[[135 132 111 110 107]
 [106 127 104 103 114]
 [122 126 145 147 151]]
:
[107 103 145]

[[110 122 123]
 [152 142 157]]
:
[123 142]

[[113 123 134 116 141]
 [120 112 146 131 134]
 [150 136 120 137 144]]
:
[141 131 120]

[[148 118 121 139]
 [131 112 119 137]
 [134 114 121 128]
 [127 115 123 108]
 [103 125 130 135]]
:
[139 119 114 127]

[[125 124 127 135]
 [112 131 127 117]
 [117 131 134 104]
 [143 120 131 136]
 [110 131 107 144]]
:
[135 127 131 143]

[[139 131 143 122 148]
 [124 142 108 107 110]
 [127 144 111 107 115]
 [116 125 111 131 107]]
:
[148 107 111 125]

[[155 129 126 109]
 [154 128 123 107]]
:
[109 123]
---
[[132 148 120 129 120 126 130 126 142 137 140 131 119 102 128 118]
 [116 125 135 121 128 147 118 130 132 121 136 140 146 134 134 133]
 [125 142 125 112 122 123 137 114 137 136 137 120 122 112 120 125]
 [144 153 103 114 128 109 135 121 114 141 126 123 152 129 125 129]
 [124 131 135 118 130 149 108 132 130 138 125 152 141 144 136 123]
 [138 143 122 130 123 128 127 125 144 133 137 135 113 107 134 117]]
:
[[128 118 132 148 120 129 120 126 130 126 142 137 140 131 119 102]
 [134 133 116 125 135 121 128 147 118 130 132 121 136 140 146 134]
 [120 125 125 142 125 112 122 123 137 114 137 136 137 120 122 112]
 [125 129 144 153 103 114 128 109 135 121 114 141 126 123 152 129]
 [136 123 124 131 135 118 130 149 108 132 130 138 125 152 141 144]
 [134 117 138 143 122 130 123 128 127 125 144 133 137 135 113 107]]

[[138 132 129 125 156]
 [129 137 116 117 128]
 [131 123 146 116 132]
 [128 138 115 117 128]
 [132 134 123 122 142]
 [130 130 129 119 132]
 [131 124 145 117 133]]
:
[[125 156 138 132 129]
 [117 128 129 137 116]
 [116 132 131 123 146]
 [117 128 128 138 115]
 [122 142 132 134 123]
 [119 132 130 130 129]
 [117 133 131 124 145]]

[[129 123 128 138 127 128]
 [128 129 134 138 122 123]
 [119 110 108 119 145 137]
 [116 109 105 114 148 138]
 [124 110 114 129 138 137]
 [140 148 151 141 108 118]
 [139 148 152 142 107 117]
 [135 135 139 142 118 121]
 [117 107 104 114 149 139]
 [139 135 132 128 127 131]]
:
[[127 128 129 123 128 138]
 [122 123 128 129 134 138]
 [145 137 119 110 108 119]
 [148 138 116 109 105 114]
 [138 137 124 110 114 129]
 [108 118 140 148 151 141]
 [107 117 139 148 152 142]
 [118 121 135 135 139 142]
 [149 139 117 107 104 114]
 [127 131 139 135 132 128]]

[[102 125 152 115 115 106 104]
 [131 118 105 153 130 131 143]
 [123 131 110 153 135 131 137]
 [104 117 144 123 124 113 108]
 [103 125 152 115 116 107 104]
 [132 121 100 154 128 130 149]
 [124 131 108 155 130 126 141]
 [136 122 131 122 156 154 127]
 [125 122 116 148 135 131 134]
 [101 121 151 118 118 107 103]]
:
[[106 104 102 125 152 115 115]
 [131 143 131 118 105 153 130]
 [131 137 123 131 110 153 135]
 [113 108 104 117 144 123 124]
 [107 104 103 125 152 115 116]
 [130 149 132 121 100 154 128]
 [126 141 124 131 108 155 130]
 [154 127 136 122 131 122 156]
 [131 134 125 122 116 148 135]
 [107 103 101 121 151 118 118]]

[[128 142 133 133 129 129 129 129 128 130 129 130 149 130 130]
 [128 129 129 129 137 156 128 133 132 128 128 130 136 129 128]
 [131 133 131 130 142 132 130 140 131 129 129 131 133 129 129]
 [128 129 129 128 133 153 128 129 132 130 128 135 138 132 128]
 [128 134 130 130 128 131 129 137 128 130 129 129 135 151 130]]
:
[[130 130 128 142 133 133 129 129 129 129 128 130 129 130 149]
 [129 128 128 129 129 129 137 156 128 133 132 128 128 130 136]
 [129 129 131 133 131 130 142 132 130 140 131 129 129 131 133]
 [132 128 128 129 129 128 133 153 128 129 132 130 128 135 138]
 [151 130 128 134 130 130 128 131 129 137 128 130 129 129 135]]

[[124 135 124 126 122 117 117]
 [129 136 127 127 120 115 116]
 [116 121 115 116 130 133 108]
 [120 144 120 124 111 109 106]
 [125 135 124 128 118 118 113]
 [110 122 109 109 131 135 112]
 [121 139 120 121 118 115 117]
 [119 137 119 123 118 117 112]
 [130 135 129 127 123 116 120]]
:
[[117 117 124 135 124 126 122]
 [115 116 129 136 127 127 120]
 [133 108 116 121 115 116 130]
 [109 106 120 144 120 124 111]
 [118 113 125 135 124 128 118]
 [135 112 110 122 109 109 131]
 [115 117 121 139 120 121 118]
 [117 112 119 137 119 123 118]
 [116 120 130 135 129 127 123]]

[[108 143 132 136 143 115]
 [121 134 151 149 135 115]
 [133 120 151 148 126 112]
 [134 118 150 148 124 114]
 [132 121 152 150 126 113]
 [126 123 141 148 128 104]
 [103 153 117 123 152 130]]
:
[[143 115 108 143 132 136]
 [135 115 121 134 151 149]
 [126 112 133 120 151 148]
 [124 114 134 118 150 148]
 [126 113 132 121 152 150]
 [128 104 126 123 141 148]
 [152 130 103 153 117 123]]

[[121 113 129 132 152 136 132 136 137 138 127 145 119]
 [128 110 132 136 144 143 115 117 143 125 118 103 108]
 [135 100 127 126 145 128 137 130 137 135 101 134 104]
 [123 144 136 124 119 127 112 114 126 124 130 129 123]
 [139 124 131 122 126 119 116 127 117 128 117 132 112]
 [137 123 134 123 123 117 128 123 113 122 121 109 127]]
:
[[145 119 121 113 129 132 152 136 132 136 137 138 127]
 [103 108 128 110 132 136 144 143 115 117 143 125 118]
 [134 104 135 100 127 126 145 128 137 130 137 135 101]
 [129 123 123 144 136 124 119 127 112 114 126 124 130]
 [132 112 139 124 131 122 126 119 116 127 117 128 117]
 [109 127 137 123 134 123 123 117 128 123 113 122 121]]
---
[[134 125 135 127 136]
 [124 135 140 118 130]
 [136 120 134 130 138]
 [115 150 115 134 123]
 [126 137 132 124 130]]
:
[[134 125]
 [124 135]
 [136 120]]

[[126 123 113 118 123]
 [120 150 101  99 157]
 [115 127 109 128 133]
 [134 139 136 139 126]]
:
[[126 123]
 [120 150]
 [115 127]]

[[124 133 126 130]
 [126 150 137 123]
 [127 151 138 122]
 [123 136 123 132]]
:
[[124 133]
 [126 150]
 [127 151]]

[[144 112 114]
 [156 130 130]
 [100 132 148]]
:
[[144 112]
 [156 130]
 [100 132]]

[[129 154 130 101 140]
 [128 132 108 119 108]
 [122 133 125 142 148]
 [129 136 125 120 145]
 [127 136 114 100 133]]
:
[[129 154]
 [128 132]
 [122 133]]

[[157 136 131]
 [130 131 130]
 [127 135 129]]
:
[[157 136]
 [130 131]
 [127 135]]

[[144 118 118]
 [138 138 135]
 [138 133 128]
 [135 132 121]
 [149 124 138]]
:
[[144 118]
 [138 138]
 [138 133]]

[[150 106]
 [122 134]
 [106 150]
 [126 130]]
:
[[150 106]
 [122 134]
 [106 150]]
